(in the rows, 128 means zero)
One hidden turn or mirror swaps the rows below in pairs. Which row is each named row swapped with?
The rows were stretched afterwards, more along some directions than others.
Q_355: [131 144 134 115 115 162 114 130 148 110 124 134 168 138 126  88 134 128
 140 105]
Q_101: [118 114 146 122 153  92 114 150 114  98 166 128 136 146 142 127 132 130
 134 145]
Q_918: [125 160 123 144 134 177 129 135 140 121 158  94 141 149 119 109 121 143
 120 100]
Q_329: [116 150 144  98 153 127 109 108 122 129 171 148 126 127 116 129 129 132
 141 150]
Q_227: [143 152 119 130 128 156 132 111 133 144 128 130 169 141 147 113 124 153
 117 112]
Q_554: [118 133 121 146 109 117 150 130 106 113 157 103 137 129 119 134 134 145
 146 120]
Q_43: [153 113 139 163 112 145 158 118 153 105 138 114 137 127 120 138 128 134
 111 132]
Q_777: [134 163 130 119 117 170 128 139 108 146 155 106 115 120 130 136 130 133
 169  98]
Q_465: [123 134 120 122 126 147  96 118 122 128 111 120 132 107 127 121 140 106
 147 125]
Q_478: [144 121 114 129 126 115 103 144 130 116 120 136 151 144 154 110 136 112
 119 123]
Q_558: [124 154 105  90 130 177 107 127 137 113 142 112 154 123 142 134 142 110
 191  85]
Q_747: [121 143 136 110 141 169 106 145 106 143 135 112 117 110 145 138 132 132
 158 107]
Q_9: [117 122 106  87  89 109 112 149 104 127 161 148 107 142 114 131 129 126
 189 125]
Q_888: [146 100 127 154 100 122 157 122 115 142 111 134 128 116 127 130 102 146
 114 146]
Q_924: [104 154 156 156 158 131 142 102 120 141 140 108 120 114 109 128 114 155
  85 157]
Q_405: [109 147 136 121 112 143 121 122 118 135 131 143 126  94  92  96 122 111
 169 139]
Q_855: [111 140 144 119 147 145 123 135 130  95 157 135 123 147 112 141 155 125
 181 102]
Q_132: [152 104 138 111 127 148 127 129 165 136 105 128 124 124 121 112  84 130
  89 146]
Q_197: [137  75 141 161  91 136 122 118 161 106 104 120 155 115 153 138 114 130
 119 117]
Q_498: [146 150 127 129 146 143 116 115 155  99 128 102 148 103 146 127 118 153
  97 124]
Q_717: [143 101 135 159 137 136 146  86 143 118 120 147 159 101 129 151 117 126
 119 153]
Q_588: [121 132 137 130 169 144 127  84 166  92 104 110 172 102 139 121 111 143
  74 153]
Q_958: [144 150 110 103 120 167 135 133 119 131 134 119 131 127 152 146 123 152
 170 109]
Q_536: [128 145 131 158 149 161 155 106 147 136 117 106 132 113 108 137 140 105
 139 118]
Q_337: [158 112 133 149 138 123 156 120 126 131 153 136 108 106 110 151 125 117
 129 127]
Q_725: [111 142 115  78 132 112 115 145  86 144 154 158 121 167 126 120 141 133
 148 137]
Q_173: [141  97 141 165 140 103 155 109 162 115 108 109 151 128 129 128 107  97
 107 151]
Q_900: [154 103 143 121 161 106 115  97 143 100 102 121 132  96 138 130 105 143
  57 184]
Q_56: [155  96 119 126  83 102 145 104 136 131 119 148 140 125 127 133 106 144
 105 138]
Q_547: [161 106 114  93 128 168 124 130 120 123 146 155 135 129 153 173 134 116
 189 115]
Q_572: [109 127 118  93 147 153 123 165 107 128 148 105 118 183 148 145 136 153
 123 116]
Q_342: [134 138 135  91 145 158 108 159 132 136 102 125 122 142 141  92 130 135
 104 102]
Q_107: [139  98 129 103 120 162 127 128 140 112  96 130 135 123 159 147 126  97
 167 127]
Q_273: [113 133 152 128 139  95 136 108 119 121 128 141 115  98  95 104 129 146
 107 146]
Q_633: [143 103 143  81 120 121 129 106 145  93 153 159 128 129 117 144 117 158
 135 146]
Q_291: [135  77 127 126 114  82 121  95 133 106 127 164 120 114 132 162 122 139
 110 165]
Q_352: [116 125 109 102 126 124 134 168  77 168 167 141  92 174 118 147 130 129
 180 122]
Q_237: [164 108 157 133 144 167 132 123 178  70  91 120 157 122 155 124 116 150
  87 119]
Q_820: [100 164  96  97 106 119 122 164  98 148 159 123 129 154 114 111 119 117
 192 120]
Q_51: [123 124 138 115 159 182 124 129 111 134 111 149 109 111 138 140 141 125
 119 133]
Q_309: [118 136 160 177 162 118 134 105 132 131 120  99 141  87 120 115 109 146
  72 155]
Q_353: [112 143 130  98 127 160 129 112 107 101 186 132 103 117 108 156 130 165
 167 132]
Q_921: [128 140 116  87 114 120 138  95  95 137 188 165 120 126 117 170 139 161
 197 128]
Q_674: [151 136 135  94 166 186 139 123 136 112 108 121 120 111 148 150 136 128
 133 133]
Q_533: [115 117 109 138 100 133 136 128 156 149  94 111 146 144 127 115  82 138
  93 139]
Q_383: [ 97 165 116 160 143 132 146 116 124 157 146 107 136 147 109 130 126 139
 143 121]
Q_158: [159 121 145 146  94 153 126  77 167 115 113 135 163  74 133 119 106 134
 115 132]
Q_696: [126 111 125 144 118 111 123 131 153 125  99 121 149 144 128  90  97 139
  63 153]
Q_395: [ 83 177 124 133 154 155 100 116 128 126 138 111 136 120 121 122 147 136
 137 115]
Q_873: [124 125 130  94 131 161 132 144 111 114 172 138  98 156 124 167 154 134
 172 129]

Q_588 swaps with Q_558
Q_958 swaps with Q_383
Q_696 swaps with Q_9
Q_342 swaps with Q_273
Q_337 swaps with Q_51

One hidden turn or mirror swaps the rows below in pairs. Which row is each named row swapped with?
The rows were stretched afterwards, more along some directions than others.
Q_753: [130 122 146 115  64 123  89 165 144 151 154 129 117  83 160 113 152 157
 128]
Q_398: [150 117 130 139  76 125 109 156 139 152 147 153 139 104 166 111 161 159
 130]
Q_305: [149 161 118 142  96 147 128 158 130 149 138 180  76  82 144 165 144 117
 109]
Q_593: [143 112 116 166  93 142 139 130 141 134 135 156 163 133 162 133 150 153
 125]
Q_804: [161 125 106 129 137 156 144 150 142 114 138 154 153 150 123 114 178 119
 121]
Q_626: [150 155 138 125 122 118 118 150 159 151 125 163  89 122 116  90 123 129
 118]
Q_454: [150 150 120 109 126 110 128 112 135 108 134 109 140 118  92  82 186 142
 158]
Q_901: [144 126 134 131 144 103 128 155 141 148 129 155 112 169 133 105 117 152
 145]
Q_745: [118 136 152 113 116 117 107 147 160 149 120 118  91 118 120 102 109 125
 103]
Q_200: [118 118 101 149 132 136 162  63 139 106 131 109 124 127 112 150 112 130
 119]
Q_786: [ 92  99 130 131 174 124 151 106 124 113 143 122 126 121 134 163  69  95
 122]
Q_432: [128 167 116 125 125  80 114 147 138 152 113 161  97 142 118 112 122 142
 146]
Q_45: [133 119 157 112 105 125 137  83 178 113 145  86 138  79 115 112 121 142
 133]
Q_216: [156 177 122 133 100 140 123 162 121 151 123 171  72  92 137 160 157 121
 117]
Q_212: [118 104 113 106  98 115 108 182 163 169 152 119 111 160 169 133 153 150
 113]
Q_389: [111 116 126 117 128 135 113 130  87 120 114 119 157 151 135 150 138 141
 136]
Q_715: [122 118 145 131 149 142 153 109 125 104 107  93 130 136 111  89 139 125
 160]
Q_653: [119 136 132 113 145 105 126 127 123 145 131 177 105 126 143 126  89 144
 120]
Q_972: [ 93 121 151  96 120 139 129 143 130 131 115  84 100 133 145  98 175 129
 158]
Q_574: [127 169 123 123 148  64 115 137 124 153 106 156  97 157 111 118 121 142
 156]
Q_721: [115 123 106 112  76 152 174 159  88 100 109 138 119  84 164  98 151 120
 156]
Q_509: [116 129 159 100  73 126  70 161 130 153 141 127 102  81 146 102 145 145
 117]
Q_439: [133 103 116 178 124 143 156  83 129 115 125 137 169 135 143 145 137 135
 133]
Q_805: [143 123 137 126  71 113  97 163 139 153 147 132 125  99 164 120 158 156
 135]
Q_327: [113  98 121 108 163 109 127 156  99 140 141 150 133 184 160 109 156 152
 157]
Q_209: [120 139 133 128 138 137 123 127  83 129  91 113 130 142 127 165 141 122
 143]
Q_865: [132 156 132 138 128 143 129 146  93 134 108 136  96 103 129 169 148 114
 134]
Q_388: [118 130 121 122 128 130 121 135  77 123  98 119 146 148 139 153 146 133
 144]
Q_877: [144 101  99 126 137 149 160 155 145 110 135 146 153 171 144 166 141 126
 111]
Q_787: [101 104 137 147 137 135 158 145 134 118 115 126 101  99 152 152 107  93
 134]
Q_275: [157 144  93 129  80 128 136 133 161 141 171 173  83  80 140 117 141 147
 100]
Q_919: [146 109 133 120  87  86 135 150 156 144 161  95  98 131 145 157 113 156
 158]
Q_32: [142  78 132 141 175 135 125  74 141 110 150  94 175 169  94 109 127 133
 131]
Q_118: [150 156 135 126 121 125 123 153 150 151 110 169  91 131 125  98 117 128
 119]
Q_97: [132 151 137 123 118 138 111 157 141 157 114 160  82 123 128  92 123 118
 112]
Q_400: [149 142 113 112 134 115 128 106 132 103 139 102 145 124  86  99 174 139
 155]
Q_848: [136 103 137 144 183 125 140  72 137 105 128 102 158 161  85 111 114 123
 140]
Q_755: [111 102 118 104  90 128 107 182 157 168 151 119 103 150 177 125 157 150
 112]
Q_362: [124 127 138 139 164 133 149  85 132 106 103  97 139 131  98  95 127 122
 152]
Q_318: [ 88  78 107 110 181 132 136 129  72 125 133 113 140 174 151 126 144 123
 148]
Q_994: [132  78 127 131 175 117 125 100 126 111 151 118 175 162 108 106 113 137
 116]
Q_590: [134 144 132 110 138  97 129 133 124 143 130 176 110 114 136 132  90 140
 126]
Q_55: [ 99 105 128 142 152 117 162 117 133 105 148  97 122 103 134 160  71  90
 134]
Q_437: [106 127 142 156 176 114 139 128 131 135  99 129 105 150 120 155 100  93
 143]
Q_595: [116  93 136 111 127 128  89 117 103 123 138 117 175 158 128 130 137 155
 123]
Q_663: [121 115 100 124  86 141 182 145  83  99 111 130 131 108 164 101 141 126
 165]
Q_380: [140  95 133 120 105  81 130 139 161 141 162  96 116 148 140 172 104 161
 154]
Q_852: [136 116 122 108  87 150 139 143 191 125 175 129 126  95 149 122 130 127
  93]
Q_757: [129 113 156 108 107 137 130  81 178 112 156  84 133  84 119 103 134 147
 124]
Q_760: [111 104 124  94  83 145 115 166 164 158 151 100 103 136 168  98 178 147
 123]
Q_569: [158 147 127 126 143 101 119 146 157 154 133 161 111 154 119 105 121 153
 130]
Q_252: [ 87  75 107 114 164 152 141 129  74 110 130  96 150 154 152 127 160 116
 140]
Q_392: [131 106 110 173 119 163 159  84 134 107 131 137 163 128 137 159 139 124
 120]
Q_12: [141 122 100 123  94 137 157 161 170 119 168 139 136 120 153 136 115 123
 103]
Q_711: [ 89  85 103 113 164 146 146 133  71 108 120  97 147 145 146 123 159 107
 143]
Q_636: [143  94 144 145 177 126 139  72 142 106 132  94 159 152  90 112 115 127
 145]

Q_12 swaps with Q_55
Q_877 swaps with Q_787
Q_212 swaps with Q_711
Q_848 swaps with Q_626
Q_804 swaps with Q_437

One hidden turn or mirror swaps the rows below in pairs. Which row is each named row swapped with?
The rows were stretched afterwards, more along some directions than others.
Q_801: [167 124 118 118 105 128 130 129  85 104  86 150 102  98  80  92 152 126]
Q_890: [115 132 140 126 123  93 114 130  90 122 111  96 136 126  99 125  95  98]
Q_858: [157 113 136 131 128 126 136 154  86 123  80 111 138  69 119  76 121 102]
Q_482: [202 116 144 140  88 119 130 130  92 127  83 124 158 108  81  98 112 130]
Q_163: [171 118 100 136 127 114 146 105 104 140  69 156 180 129 102 107 115 175]
Q_418: [125 107 141 110 178 126 148 127 113 144 106 152 111  99 105 109 113 100]
Q_930: [168  74 150 148 136 117 137 109 129 102  75 145 152 118  80 112 118 140]
Q_759: [245 117  81  75 162 114 162 110  69 155  73 176 141 111  80  59 142 130]
Q_911: [200  89 143 133  87 113 118 150 118 111  89 128 130 128  71  48 123 155]
Q_953: [176 110 149 117 138 101 127 150  77  98  81 111 101  86 117  72 176  99]
Q_524: [221  69 121 126 147  87 135 112  85 121  68 149 131 122  55  43 154 158]
Q_835: [176  94 129 154 141 109 133 149  75 128  65 135 159  94 113  98 129 125]
Q_598: [200 102 125 123 127  80 149 145  59 115  70 109 123 134  74  67 151 142]
Q_935: [133 121 159  94 145 139 141 132 128 101 117 139  51 111  73  94 157 109]
Q_810: [126 126 140 110 147 103 138 132  97 142  96 111 172  88 156 130 117  79]
Q_20: [181 122 154 117 174 109 133 101 110 113  95 149 137 137  91 107 145 128]
Q_603: [201 136 103 122 119 105 142 114 115 151  90 156 131 114  63  87 132 151]
Q_164: [194  94 107 150 111 127 152 102  85 105  49 131 158 120  69 110 131 164]
Q_955: [206  94 121  92 170 123 155 110 145 145  84 165 150 118  79  84 137 132]
Q_149: [121  98 147 120  98  90 132 134 134 114 111 111 105 137  58  92 118 127]
Q_69: [135 110 132 122 138 128 132 140 111 126  82 138 144  74 112  92  85  91]
Q_460: [131 100 104 144  99 119 129 132 142 113 106 133  91 131  38  94  71 122]
Q_959: [181 119 104 106 154 156 151 117 134  98  88 159 104 135  46  75 150 143]
Q_905: [161 107 136 127 143  94 135 163 104 131  90 117 140 135  72  72 142 124]
Q_34: [170 101 129 101 122 137 144 144 130  81  80 103  96  99  94  88 165 105]
Q_985: [166 119 153  93 135 105 143 122 129  96  94 112  96 100 112  76 174 116]
Q_84: [177 118 145 104 135  85 137  89 101 100 106 130 153 128  96  85 134 111]
Q_774: [143 105  92 123 140 117 136 128 142 134  92 154 127 134  66  84 101 140]
Q_122: [188 125 126  93 124  97 140 138  81 103  80 107 120 101 110  63 178 127]
Q_523: [180 148 133  94 165 143 153 106  77 101  71 139 133  79 126  98 191 125]
Q_50: [151 124  95 107 118 101 152 147  74 142  84 113 141  96 111  88 136 113]
Q_126: [248 112 127  66 184 118 156 129  67 128  68 143 152  93 126  53 211 117]
Q_176: [216 107  95  99 163 105 153 137  84 147  62 134 172  82 132  65 141 122]
Q_198: [169 128  93 112 154 119 147 126  87 138  73 147 131  72 125 100 141 101]
Q_832: [193 106 116 125 162  81 153  98  55 122  56 143 141 101  93  93 138 136]
Q_148: [194  87 102 147 122 109 156 124 144 102  76 116 150 124  69  83 100 129]
Q_175: [165  96 121 110 151 103 149 129 130 142  85 127 142  82 127  77 114 104]
Q_915: [191 136  90  54 181 127 150  94  94 147  95 195 137 122  69  67 167 122]
Q_128: [209 119  98 107 158 152 145 120 133 104  73 131 118 120  70 104 140 129]
Q_161: [230 100 120 122 112 109 141 144 102 108  73 130  84  92  51  50 130 123]
Q_927: [164 125 154 100 150 103 118 129 126 122 111 145 125 140  87  74 147 127]
Q_347: [126 138 151 115 160 103 126 119  90 141 120 143 162 130 104 100 110 106]
Q_878: [123  99 146 155  66 119 123 135 152 100 108 124 107 117  53 116  83 125]
Q_421: [142 128 162 123 131 132 137 136 116  69  72 110 105  99  99 104 160 122]

Q_128 swaps with Q_890
Q_905 swaps with Q_915
Q_603 swaps with Q_524
Q_598 swaps with Q_759

